A single turn carries every row of the set below to another of its rows. Some are shown first; where does it send the rows asked next?
j938: [ -6   3  -7  -5   5  -4   8   2  -3  -8  15 -10   4  -2 -10  -8  -8  -3
  -5   1  -4  -8   1  -5  -2 -18   6  -9   1  11   4  18  11   2 -15]
j688: [ 14  -6  -9 -12  -1   9 -18  -6  -1   1   3 -11   3   6  -3 -13   7 -10
  -6  -2  11 -25  12 -11   5 -18   1  18  11   4   9   6   4   0   8]
j996: [  8  15  -5  -2   4   5  15  -3   4  14   3 -17   3 -11   4  -4 -15  -9
  -2   0  11 -18   4 -14   6   9   5  -3  -7  -4  -2   0   8   4  -6]
j424: [  3  -7   6  24   0  10 -12  -9  -4   4  -9 -10  12   0  -2  -1  -2  -1
   9  -8   4  -2  -4  -8   6 -11  -9  10  -7 -19  13   4  -4   7   5]
j224: [ -5   4 -11  -7   0  10  10   2  -5  -6  13  -4   3 -11 -10  -6  -8  -5
 -10   6  -5   1   5  -6  -2  -9   4  -8  13   8   3  16   0   8 -12]
j376: [ 16   4  10   4   5   9   5  -5  -2  -5   4 -14  24  -1 -22  -3  -4  -7
   1  -7  -6  -7  14 -17 -20 -10   0   8   3 -15  -2  -6   3  -4  -5]
j9: [  3  -4   6  20   5  13  -7  -3 -14  10  -7 -12  11   8  -5   3   2   3
   6  -4   4  -1  -7 -12   0 -18  -7  13  -7 -18   9  -1  -6   9   1]
j187: [  4  23   3   2  -7 -11   3  -9  -6  10  -2 -19  12  -5  -7   1  -8  -9
  13   6   5  -9  -5 -24   7 -22 -11  11  14  -6   1  17   3 -12  -5]
j53: [  8  24  -1   4  -7  -5   2  -5  -8   4 -14 -18  16  -1  -6   7 -11 -16
   6  12   4 -10 -14 -12   5 -17  -7   7  15  -6  -8   8   0  -9   4]
j658: [ 18   2   4 -10 -11  -6   3  -9  -2   8 -20   1  11  -2   3  12  -1  -6
   5  10   8   4   1 -12  -2   5  10  12   3  12   9  11   5  10  -4]
j412: [  3 -12   5  20   6  11 -11  -8  -8  10  -7  -8  12   2  -2   0  -4  -1
   9  -6   5  -3  -8  -6   3 -12  -9  10  -7 -19   9  -5   1   6   1]
j321: [ -8  -2  -2  -4   4  -5   6   5   0   5   5  -8  -3  18  -6   5  -1   0
   9  20   0   7  -4 -22  -2 -18   9  12  10 -16  10  10  -1  13  11]
j157: [ 15   2  -1 -12 -11  -7  -6 -10  -8   8 -24  -2   7  -4   2   5  -1 -13
  17   1   6   7  -3  -6   5   0   3  12   7   6   9  13   5   7  -7]
j67: [ 10  -5  -5  -2   2  -5 -10   1  -1  10  18   7   3  25  -3  -4   5   1
   1   6   5   5   3 -12   1   0 -11   0   6  -8 -11  -3   4  -2  -3]
j226: [ 12  -4 -11 -15   0   8  -9  -5  -7   2  -1  -9  -3   1  -5 -11  -3  -9
  -7  -8  -1 -19  12  -8   0 -17  -1  21  13   5  16  12  15   0  10]
j809: [  0  -4  17 -24  -4   1 -13   0   9  -8  -6   6   3   5 -10   7  -4 -11
  -2  16   5  -7  10 -11  -4 -14  -8   0  -6   1   1   9  -4  -6   7]
j166: [ 12  -7  -9  -5   1  -7  -5   6   1  11  16   8   3  24   0   0   5  -1
   2   2   1   6   6 -10   5   1   1   2  12  -9  -7  -2  -4  -2   0]
j43: [ 16  29   4   4  -8  -8  -1  -6   1   6 -15 -10  10   3  -8   7 -14 -18
   5  10   4 -10  -6 -20   9 -11  -5   1  11  -6  -5   4  -1  -9   0]
j940: [  7  11  -1  -3   8   4   9  -2   0  23   6 -14   3  -7   4  -5 -14 -11
  -3   0  11 -20   8 -11   7   4   9  -3  -8  -4   7   2  12  11  -6]
j702: [ 11  -8  14 -26  -6  10  -6   6  11  -9  -3   6   7  -6  -9  -3  -7 -15
  -7  10   7  -3  11 -16   3 -14 -11   5  -1   0   4   4   0  -1   5]
j438: [ -3   0  -8  -3   4   0   4   2  -5  -8  19  -2   7  -6 -12 -10  -6   1
  -3   7  -5  -8   3  -5   1 -14   6 -14  10   9   2  14   6   3 -12]
j709: [ 18  -2   4   2   6   9   8  -5  -5   0   4 -16  24  -6 -21 -11  -7 -12
   2 -12  -1  -6   9 -18 -20  -7   3   4   7 -12   5   1   2  -7   8]
j696: [ -4  11  -4   0  11   0  10  -7  -6  -9  12  -8   5   1 -12  -8  -7  -2
  -4   1  -3  -8   4   2   3 -14   2 -11   0   3  -7  16   7   4 -14]
j255: [ 14   2  -3 -11 -15 -11  -1 -10  -4   9 -25  -1  12   1   2   8   1 -11
  14   7   7   4  -2  -7   1  -1   7   7   2   8   7  12   4   6  -7]
j761: [  9  12   4  -2  10   7   9   6   2  14   9 -14  10  -4   0   3 -12  -8
  11   1  11 -19  10  -7   9   8   7  -3  -7  -9   2  -3  19   2  -4]
j892: [ 17  -4   6   5   4  14   9  -3   0   5   3 -11  23  -6 -25  -5  -8  -4
   9 -12  -2  -8  10 -19 -12  -6   0   0   5 -16   7   5  -3  -8   6]
j355: [ -1  -7   8 -21   3   8 -10  -1  11  -7  -7  -2   7   8 -16   7   0 -12
   1  20  11  -6   3  -9   2 -19 -13  -4   0   1  -3   5  -3  -4   9]
j710: [ 13  -9   1   4  -4  15   6  -2  -2   6   4 -19  26  -6 -19  -2  -5  -6
  10 -11  -1  -5   7 -21 -17 -10   5  12   7 -15  10  12  -2  -8   0]
j288: [ 10  -1   6   3   2  -5  14  12   4   0   0  -5   0  18  -7   6 -20  -7
   9  16   2   4   0 -24   0  -8   8  11   5 -14  17  13  -5   7  12]
j527: [  4  12   0  -3  10   7   9   5  -1  18   8 -17   6  -8   4  -1 -10  -9
   1  -2  13 -17   9 -11   9   0   8  -2 -11 -10   3   2  17   7  -9]
j330: [ -1  -1   0  24   0  11 -14  -8  -6   4  -4 -13   9  -2  -2  -2   2  -4
  10  -3  10   1  -6  -6   5 -14  -9  13  -4  -9  10   5  -7   3  12]
j821: [  1   3   6   2  -5   0   5  11  -4  -2   2  -6  -5  16  -9   7 -12  -4
  12  13   8   8  -5 -27  -1  -9   6  15   8 -17  13  13  -5  16   8]
j208: [ 11  -5  -5  -4   2  -7  -4   3  -2   7  14   6   3  25   4   0   4  -3
   6   6   1   4  11  -7   6   9   6   6   8 -11  -6   0  -3  -5  -2]
j216: [  6  -3  16 -22  -7   7 -12  -4   6 -12  -1   6   6   4  -8   0  -5 -10
  -5  17   4  -7  14 -16   1 -16 -15   2  -3  -6  -3   7  -1  -1   8]
j742: [ 13 -12  -7 -15   0  10 -12  -8  -2  -2   7 -17  10   2  -7  -7   6 -12
  -3  -7   8 -18  15 -11   5 -22   1  12  14   5  11   6   5   1  14]
j754: [  6  23   7   3  -5  -5   7  -8  -7   9  -9 -20  12  -4  -8   9 -10  -8
   5   7   9 -11 -11 -18  10 -15  -6   9  16 -10  -6   6   4 -14  -2]
j975: [  0   3   4  -2  -1  -4   8  12   3   3   3  -6  -6  11 -12  11  -3  -3
   6  14   8  14  -1 -27  -2 -10  14  14  12 -16  11   9  -3  12   6]
j125: [  9  -3  -7  -1   4  -9  -2   5  -1   3  14  10  -1  24   2  -5   0  -1
   4  12   2   5  12  -2   3  -1   5  -1   5 -13  -2   1   3  -9  -4]
j836: [ 13   2   3 -16 -13 -12  -9  -5   0   9 -21   1   9  -7  -1   9  -3 -14
  12   4   4   1  -1 -12   1   1  -4  13   9   3   8  18   6  10  -6]
j880: [ 17  -3 -11 -17   0   9 -11  -6  -2   0   0 -11  -1   2  -4 -13   3 -10
 -10  -2   4 -25  13  -9   2 -19   0  19  10  -1   6   6  10   3  11]

j809 moves to j438
j376 moves to j187
j330 moves to j658
Now these:
j880 moves to j527
j157 moves to j208
j710 moves to j43
j892 moves to j53
j742 moves to j996

A single turn carries every row of the set below to another of its rows. Some are shown first; where does it send the rows asked next?
j82: [  6  -1  13  -4  -8  14 -22   3 -11   3  13   2  11 -14   0   8]
j862: [  6   4  -6 -18   8 -15  -5   1   8   7   5   7  -4   4   1   9]
j547: [  4   0  17  -3  -9   7 -20  -2  -9   3   8  -1   9 -12  -6  13]
j707: [ 10  -3  -5 -18  11 -11  -6  -2  10   5   3   5  -9   3   6   3]
j534: [  2  -2  14   0  -7  13 -23   1 -10   8  16  -1  12  -7   0   5]
j614: [ -6  -9 -10   3  -6  -3   6  13  -7  -1   3   1   6  -8  -1 -18]
j213: [  4   8   0 -19  13 -12  -2  -1   7  10   9   2  -4   2   6   5]
j700: [ -8  -3  -8   8 -10  -3   7  10  -6 -10   3   6   7  -5  -5  -8]
j272: [ -8   0   4  -2   7  -7  -7  -5   8  -5  11 -15   3  -3  19  -4]
j994: [-10  -2 -11   5 -11  -5   1   7  -2  -8   5   5  12  -7  -6 -13]
j325: [  4  -3  19   0 -10   4 -20   0 -11   2  15   0   3  -8  -3  13]
j109: [ -6  -6 -10   6 -10   3   4   8  -5 -11   2   8   6  -4   3 -14]
j393: [  3   1  -3 -16  15  -9  -7   5  10  12  11   2 -10  -1   4   7]
j946: [ -1  10  -1 -12   1  22 -13   3   2   5  -3  -3   8   0   8  -6]
j887: [  2   4  19  -3  -4  13 -16  -2 -13   5  10  -3  13 -10  -1   7]
j137: [  0  -9  -9   5  -7  -2   9  12  -6  -8   8   4   4  -7  -3 -16]
j453: [  7   1  -6 -16  17 -13  -9   3   9   5  11   4  -4  -1   4   7]
j663: [  4  -4  16   0  -3  12 -23  -4  -6  -1   8  -1   7 -12   1  11]
j280: [ -8  -1  -6   4  -5  -3  13  10 -10  -6   4   3   6  -5   2 -15]
j496: [  9  -9  10  -1  -1   6   3   6 -13   1  -1 -10  -7   8   9  -8]
j740: [  6   3  -6 -19  11 -10  -6   6   5   8   0   8  -8   2  -3   8]

j325 moves to j740
j453 moves to j137
j946 moves to j272
Now these:
j614 moves to j534
j700 moves to j547
j887 moves to j213
j663 moves to j707

A single turn carries every row of the set below to another of its rows. Some are shown first; where does it send the rows asked next?
j191: [  3  12  11  25  -4  11  -7  16  12  24  26 -15   0  -7  -6   0]
j431: [ 11  13  10   2  -2   2  -1  13   3  11   2  -8   8 -19  -1 -15]
j906: [-14  14  -7   5  -9  -5   5  16   0  13  22   0   5  -3  -3   8]
j499: [ 13  23  12  -4   5   8  -7  12   0  18  11  -4  -3 -19   4 -11]
j984: [  6  18 -16  -4 -15  -2  -5   3   3   3  16  -3  -8  -1 -10  -6]
j277: [  9  13  17   2  -3  -1   0   4  -1  13   5  -3  -1 -18 -16 -16]
j466: [ -4  17 -11   8  -6  -3  -4  12 -13  19  32  -7   9  -9 -19   7]
j346: [  7  12   3   2   3   7   2  18  17  28  34   4  15 -10 -14  -6]
j848: [  9  14   5  -3   4  23   3  11  11  16  33  -9   8  -1 -16  -8]
j589: [ 14  17 -12   1   5  17   3  12  -1   5  11   7  -6 -11   0 -10]
j327: [-13  19  -5   8  -3  -7   3  20   3   9  17   0   6  -6  -2   7]
j509: [ 14  17  -9  10   4  -1  -2  12  14   7  15   8   3 -17 -19  10]
j309: [  6  15   0  -5  -6  10 -21  11   2  17   6 -14  -9 -11   2   0]
j807: [ -8   7  -2   8  -4  13   0   8  -2  24  30   3  11 -18 -28  -6]
j279: [  4  10  -9   3  -3  -7 -10  24  16  28  26 -10   8 -16 -18  -8]
j635: [ 13  12  15   3 -17   1 -13   6  -7  11  12  -7   1 -15 -14  -9]
j565: [ 14  14   0  15  -7  18   0   0  -3   3  17  -6  -2 -12 -20 -18]
j591: [ -2  17 -16  -2  -5   7   7  -7   5  15  24  -2  -3 -23 -17  -3]
j572: [ -1  15   9  25  -3  13  -7  15  12  24  28 -10  -2  -7  -5   8]
j172: [ 15   2  -6   3   7  10  14   5  -5  21  20  -2 -13  -4 -10  -1]
j897: [ -1  16  -6  14   9   5  -1  11   0  32  27 -13  -8  -1 -13  11]
j681: [  6  13  -8  13   2  15  -2  13  13  25  25   4   3 -11   0  16]
j674: [  0  16   6  11  -7   2 -21  24  -1   9  20   2  -2  -3 -21 -13]
j338: [ 12  14   4  -4   3  24   0   8   3  10  34  -9   6  -1 -19  -9]
j986: [ -2  13  -3  10   4  12  -8  24 -19  21  31  -7   5 -16 -20  -7]
j526: [ 13  15  -3  12 -11 -10  -2  12  13  14  13   8  -4 -16  -7 -14]
j995: [  2  20   4  -4   8  11 -10   8   6  14  -1  -8  -9 -18  -2  -4]
j57: [ -5  32  -5  14  -2   1 -16  17   8  14  17  -3 -11 -12   0  -5]
j233: [ 13  19  -4  10  19  14   7  13  10  19  23 -10  11  -7 -15   3]
j7: [ -3  17 -13   1  -7  12   6  -5   4  14  26  -2   5 -26 -18  -5]
j326: [  3  16   8  -9  -5   6 -18   4  -5  14  11  -7 -14  -6 -14  -1]
j944: [ 11   1 -10   8   6  10  10   7  -7  26  20  -6 -14  -4 -13   3]
j955: [  2   8  -7   6   0  22 -14  10  -1  19  15 -10 -18  -6 -13 -16]
j912: [  3  19  10  12   5  10  -1  19   4  16  17 -11  -3  -1  -5 -24]
j85: [  2   9   5   0 -11   4 -16   6  -4   5   1  -8  -1 -10 -19  -2]
j634: [ 10  12 -13   7  -2   0   7   7   7  22  28 -12  18 -18 -21  -7]
j588: [ 17  17 -11   7   9   3   0  15  13   9  17   5   4 -13 -16  13]
j484: [ -9   0 -13   3  -4  14   3   9  -4  21  22   0   2  -1 -13  11]
j490: [  0  12  -1  12   5  18 -10  21 -17  21  30  -8  -1 -17 -13  -8]
j464: [ -1   9  -8   3  -4  -6 -15  26  14  24  23 -11   6 -12 -16 -10]

j984 moves to j674
j277 moves to j431
j848 moves to j588
Now these:
j327 moves to j490
j346 moves to j233

